In the data rows, zero lies at 4.5, halfway between 4 and 5.
Some points, one per row:
[3, 8, 4, 6, 5, 5, 6, 5, 4, 6, 4, 5, 2, 5, 6, 7, 3, 2]
[7, 7, 5, 7, 5, 4, 5, 5, 4, 8, 5, 4, 6, 5, 4, 3, 6, 3]
[6, 0, 0, 1, 3, 4, 3, 7, 1, 0, 2, 2, 3, 3, 3, 3, 4, 1]
[6, 5, 5, 6, 5, 4, 4, 4, 3, 7, 3, 3, 5, 4, 2, 3, 5, 2]
[6, 4, 6, 5, 6, 6, 5, 4, 6, 2, 6, 7, 6, 5, 4, 6, 5, 8]
[7, 8, 3, 6, 3, 4, 5, 4, 3, 5, 4, 3, 3, 4, 3, 3, 3, 2]
[5, 5, 4, 5, 4, 3, 4, 3, 3, 5, 2, 3, 4, 3, 2, 1, 5, 2]
[5, 4, 4, 4, 4, 3, 3, 3, 3, 5, 2, 3, 5, 3, 2, 4, 4, 4]
[3, 3, 6, 4, 5, 5, 4, 4, 6, 2, 7, 7, 5, 6, 6, 7, 3, 7]
[6, 2, 5, 4, 5, 4, 4, 3, 5, 2, 5, 4, 4, 4, 3, 6, 6, 6]
[6, 2, 5, 2, 4, 4, 4, 4, 6, 4, 5, 3, 0, 4, 4, 6, 7, 6]
[2, 3, 5, 3, 5, 4, 3, 4, 5, 1, 6, 7, 6, 5, 5, 6, 2, 7]
[5, 5, 5, 5, 5, 5, 4, 4, 4, 4, 4, 4, 6, 4, 4, 6, 4, 6]
[3, 4, 4, 3, 3, 3, 3, 3, 3, 5, 1, 3, 4, 2, 3, 4, 2, 2]
[5, 9, 3, 6, 5, 4, 6, 5, 3, 4, 5, 4, 2, 4, 5, 5, 3, 2]
[5, 5, 5, 5, 6, 5, 5, 4, 5, 4, 5, 6, 6, 4, 4, 6, 4, 7]
[3, 4, 5, 4, 5, 5, 4, 4, 5, 3, 4, 7, 6, 4, 5, 6, 2, 6]
[1, 3, 5, 2, 4, 5, 4, 5, 6, 0, 7, 9, 5, 6, 7, 3, 1, 6]
[3, 8, 4, 5, 5, 6, 5, 4, 4, 7, 3, 6, 3, 5, 6, 7, 3, 5]
[4, 4, 4, 3, 5, 4, 5, 4, 5, 7, 4, 5, 7, 5, 6, 7, 3, 5]
[7, 2, 5, 4, 5, 4, 4, 4, 5, 7, 4, 3, 2, 4, 3, 7, 7, 5]
[6, 8, 3, 6, 4, 4, 5, 4, 3, 3, 5, 3, 0, 4, 3, 3, 2, 0]
[0, 1, 0, 1, 2, 6, 4, 7, 5, 3, 6, 2, 4, 7, 8, 1, 6, 6]
[5, 7, 2, 4, 3, 3, 4, 4, 2, 4, 3, 2, 1, 3, 3, 2, 3, 1]
[6, 5, 6, 6, 4, 4, 4, 6, 4, 6, 3, 3, 6, 4, 3, 2, 7, 3]
[3, 6, 3, 4, 4, 3, 4, 3, 2, 6, 3, 3, 2, 3, 3, 5, 1, 2]
[5, 9, 5, 6, 6, 5, 6, 5, 4, 7, 4, 5, 4, 5, 5, 6, 4, 3]
[6, 6, 5, 6, 5, 4, 5, 4, 3, 7, 3, 4, 5, 5, 3, 4, 5, 4]
[1, 4, 1, 3, 3, 8, 5, 8, 7, 5, 8, 3, 6, 8, 9, 3, 8, 7]
[5, 3, 6, 4, 5, 5, 4, 4, 5, 2, 6, 5, 6, 4, 4, 6, 4, 7]
[8, 6, 6, 7, 6, 5, 5, 5, 4, 7, 3, 4, 7, 5, 4, 4, 7, 5]
[2, 3, 5, 3, 6, 6, 5, 7, 7, 2, 8, 9, 5, 6, 7, 5, 2, 7]
[8, 2, 6, 6, 5, 4, 4, 4, 6, 1, 6, 4, 2, 4, 4, 4, 9, 7]
[2, 4, 6, 3, 6, 6, 5, 8, 7, 2, 9, 9, 7, 7, 9, 3, 3, 7]
[1, 3, 1, 4, 4, 7, 5, 8, 6, 6, 8, 3, 6, 9, 9, 3, 9, 7]
[8, 8, 5, 7, 6, 5, 6, 6, 4, 7, 5, 4, 5, 6, 4, 4, 6, 3]
[3, 7, 4, 4, 4, 4, 4, 3, 3, 6, 2, 4, 3, 4, 4, 5, 2, 3]
[3, 7, 3, 4, 3, 3, 4, 3, 3, 5, 3, 4, 3, 3, 4, 5, 2, 2]
[2, 4, 4, 4, 4, 4, 4, 3, 4, 5, 3, 4, 5, 3, 4, 6, 2, 4]
[6, 8, 5, 6, 5, 5, 6, 5, 4, 6, 5, 5, 3, 5, 5, 5, 3, 3]
16 more points follow, each with its number after it:
[6, 7, 3, 6, 4, 4, 5, 5, 2, 6, 4, 3, 4, 4, 3, 2, 4, 2] 0
[5, 6, 3, 4, 4, 4, 4, 3, 2, 5, 3, 3, 2, 3, 2, 3, 2, 1] 1
[3, 4, 2, 4, 5, 7, 6, 9, 6, 5, 8, 4, 7, 8, 9, 4, 9, 8] 2
[3, 4, 1, 4, 5, 8, 6, 8, 6, 6, 8, 4, 7, 9, 9, 4, 9, 7] 3
[1, 2, 0, 2, 3, 5, 4, 7, 4, 5, 7, 3, 5, 7, 8, 4, 7, 6] 4
[1, 6, 4, 3, 4, 4, 4, 2, 3, 6, 2, 5, 2, 5, 5, 6, 2, 4] 5
[3, 4, 6, 4, 6, 7, 5, 7, 7, 2, 9, 9, 6, 6, 7, 6, 3, 7] 6
[4, 3, 4, 4, 3, 3, 3, 4, 3, 3, 1, 3, 5, 3, 2, 2, 4, 2] 7
[7, 4, 5, 6, 4, 4, 5, 5, 4, 6, 3, 3, 6, 4, 3, 2, 8, 3] 8
[4, 2, 4, 3, 5, 5, 5, 7, 6, 6, 6, 7, 4, 5, 6, 5, 3, 7] 9
[6, 5, 5, 5, 4, 4, 4, 5, 3, 6, 3, 3, 5, 4, 3, 3, 5, 2] 10
[1, 5, 5, 4, 4, 5, 4, 3, 5, 3, 5, 7, 5, 5, 6, 6, 2, 6] 11
[5, 4, 4, 3, 5, 4, 5, 4, 5, 7, 3, 4, 6, 4, 5, 7, 4, 5] 12
[1, 3, 4, 2, 5, 5, 4, 8, 5, 2, 8, 8, 5, 6, 7, 2, 2, 6] 13
[3, 5, 4, 4, 4, 4, 4, 3, 3, 5, 3, 5, 5, 4, 3, 6, 2, 5] 14
[4, 2, 5, 3, 4, 4, 4, 4, 6, 3, 6, 5, 3, 4, 5, 6, 5, 6] 15
Which three of these numbered points are nearest to each point below, ignoring the 2 directions in which the first points spread most? Their numbers follow each, nearest first.
[5, 5, 4, 3, 5, 4, 6, 5, 4, 7, 4, 4, 6, 5, 6, 7, 5, 5] > 12 14 9
[6, 3, 6, 4, 5, 5, 4, 4, 6, 2, 7, 5, 4, 4, 4, 7, 6, 7] > 15 1 6
[1, 2, 0, 2, 3, 5, 4, 8, 4, 5, 7, 3, 6, 8, 8, 3, 7, 7] > 4 2 3
[5, 4, 6, 5, 4, 5, 4, 4, 5, 4, 4, 5, 6, 4, 3, 5, 4, 5] > 7 10 14
[6, 5, 4, 4, 4, 4, 4, 3, 3, 6, 3, 3, 5, 3, 3, 3, 5, 2] > 10 7 1
[2, 4, 7, 4, 6, 6, 5, 7, 7, 2, 9, 9, 7, 6, 8, 6, 3, 6] > 6 13 1
[6, 5, 6, 7, 5, 4, 5, 5, 6, 6, 3, 4, 7, 5, 4, 4, 6, 4] > 7 10 8
[5, 5, 3, 4, 5, 4, 5, 4, 4, 7, 3, 5, 7, 4, 5, 6, 4, 4] > 12 14 10
[6, 3, 6, 5, 5, 4, 5, 4, 7, 3, 7, 6, 4, 4, 5, 7, 6, 7] > 15 6 1
[1, 3, 1, 3, 4, 7, 5, 8, 6, 6, 8, 4, 6, 8, 9, 3, 7, 7] > 4 3 2
[3, 4, 5, 4, 5, 4, 5, 4, 5, 7, 4, 6, 6, 5, 7, 7, 4, 6] > 12 14 5
[6, 6, 8, 7, 6, 5, 6, 6, 6, 5, 4, 6, 7, 6, 5, 5, 6, 6] > 7 10 1
[7, 2, 6, 4, 4, 3, 4, 3, 6, 3, 5, 3, 0, 3, 3, 5, 7, 6] > 15 8 10
[5, 2, 4, 4, 4, 2, 3, 2, 3, 4, 2, 3, 5, 3, 2, 3, 5, 4] > 7 10 8
[2, 7, 3, 4, 4, 4, 5, 3, 3, 5, 3, 5, 0, 4, 5, 5, 2, 3] > 5 11 1
[1, 5, 5, 3, 5, 6, 4, 4, 5, 1, 6, 8, 5, 5, 5, 5, 1, 7] > 11 6 14
[3, 4, 6, 4, 6, 6, 5, 7, 6, 2, 9, 8, 6, 5, 6, 5, 3, 7] > 6 1 13
[5, 2, 6, 4, 5, 5, 5, 4, 6, 3, 6, 5, 3, 5, 4, 7, 6, 6] > 15 1 10
[5, 7, 3, 5, 4, 4, 5, 4, 2, 6, 3, 3, 2, 3, 3, 4, 2, 2] > 1 0 6
[4, 1, 5, 3, 5, 4, 4, 4, 6, 1, 7, 6, 3, 4, 4, 6, 5, 7] > 15 6 1
[5, 2, 5, 3, 5, 4, 5, 5, 6, 2, 7, 6, 4, 4, 4, 7, 5, 7] > 15 6 9
[6, 3, 7, 5, 6, 6, 5, 5, 7, 3, 7, 7, 5, 6, 5, 7, 7, 8] > 15 10 1
[2, 4, 5, 4, 6, 6, 5, 8, 6, 4, 9, 9, 6, 6, 8, 3, 3, 7] > 13 1 6
[8, 4, 6, 6, 5, 4, 4, 4, 5, 6, 3, 3, 5, 4, 3, 2, 8, 4] > 8 10 7
[4, 5, 4, 3, 5, 4, 5, 5, 4, 6, 4, 5, 6, 4, 6, 7, 3, 5] > 12 14 9
[6, 2, 5, 4, 5, 5, 4, 4, 5, 2, 7, 5, 4, 4, 4, 7, 6, 7] > 15 1 10
[2, 4, 1, 3, 5, 8, 5, 8, 7, 5, 8, 4, 6, 9, 9, 3, 9, 8] > 3 2 4
[7, 3, 6, 5, 6, 5, 5, 5, 7, 3, 6, 5, 5, 5, 4, 7, 7, 7] > 15 10 7
[5, 1, 5, 4, 3, 2, 2, 2, 6, 1, 4, 2, 0, 2, 2, 4, 7, 5] > 15 8 7
[2, 7, 4, 5, 5, 4, 5, 4, 3, 6, 3, 4, 3, 4, 5, 6, 3, 3] > 5 11 14
[3, 4, 6, 4, 7, 6, 5, 7, 8, 3, 9, 9, 7, 6, 7, 6, 3, 7] > 6 1 13
[2, 4, 1, 4, 4, 9, 5, 8, 7, 5, 9, 4, 6, 9, 9, 3, 9, 8] > 3 2 4
[5, 4, 5, 5, 4, 4, 4, 3, 4, 4, 3, 4, 6, 4, 3, 5, 5, 5] > 7 10 14
[2, 4, 4, 3, 5, 5, 5, 8, 6, 3, 8, 9, 6, 6, 8, 2, 3, 7] > 13 0 1
[7, 8, 5, 7, 5, 5, 6, 6, 4, 7, 5, 5, 5, 5, 4, 3, 5, 3] > 0 1 10
[5, 6, 6, 6, 5, 5, 5, 5, 5, 5, 4, 5, 7, 5, 4, 4, 7, 4] > 7 10 8
[4, 7, 3, 4, 4, 4, 5, 3, 3, 5, 4, 3, 2, 4, 3, 4, 2, 1] > 1 6 0
[5, 7, 4, 6, 4, 4, 5, 4, 3, 6, 3, 4, 2, 4, 3, 4, 3, 2] > 1 0 6
[0, 3, 4, 1, 4, 5, 3, 6, 5, 0, 7, 8, 5, 4, 7, 2, 1, 5] > 13 6 1
[7, 2, 6, 5, 4, 4, 3, 4, 8, 0, 5, 3, 0, 4, 4, 4, 7, 6] > 15 8 10
[6, 6, 6, 7, 5, 5, 5, 5, 4, 6, 3, 5, 7, 4, 4, 5, 6, 5] > 7 10 14
[1, 3, 0, 3, 3, 7, 4, 8, 5, 5, 7, 3, 6, 8, 8, 2, 7, 6] > 3 2 4
[5, 2, 6, 4, 5, 4, 4, 3, 6, 2, 5, 5, 4, 4, 3, 6, 6, 6] > 15 7 10
[1, 3, 3, 2, 4, 5, 4, 7, 5, 2, 8, 8, 5, 4, 6, 3, 2, 6] > 13 6 1
[3, 4, 4, 4, 4, 4, 4, 3, 5, 7, 3, 5, 6, 4, 5, 6, 4, 4] > 12 14 11
[8, 2, 7, 6, 5, 4, 4, 4, 8, 1, 5, 4, 0, 4, 4, 4, 8, 7] > 15 8 7
[6, 4, 5, 5, 5, 4, 5, 4, 5, 7, 3, 4, 5, 5, 5, 7, 7, 5] > 12 15 10
[2, 3, 6, 3, 6, 5, 5, 8, 7, 4, 8, 9, 5, 6, 8, 4, 3, 7] > 13 9 6
[4, 4, 4, 4, 4, 4, 4, 3, 3, 4, 3, 4, 5, 4, 3, 6, 3, 5] > 14 12 11
[7, 1, 5, 5, 4, 3, 4, 3, 5, 4, 3, 2, 2, 4, 3, 2, 8, 4] > 8 15 10
[4, 5, 4, 5, 4, 4, 4, 3, 2, 5, 3, 4, 5, 4, 3, 5, 3, 5] > 14 1 11
[4, 7, 3, 5, 4, 4, 5, 4, 2, 4, 4, 3, 2, 4, 3, 4, 2, 1] > 1 6 0
[5, 3, 5, 5, 5, 4, 4, 4, 6, 3, 5, 4, 5, 4, 4, 6, 6, 7] > 15 7 10
[8, 3, 6, 5, 5, 4, 5, 4, 6, 6, 4, 4, 3, 5, 3, 6, 8, 6] > 15 8 10
[9, 3, 7, 7, 5, 5, 5, 5, 6, 6, 4, 4, 5, 5, 4, 4, 8, 5] > 8 10 7
[1, 3, 0, 2, 3, 6, 4, 8, 4, 5, 7, 3, 5, 7, 8, 3, 7, 6] > 4 2 3
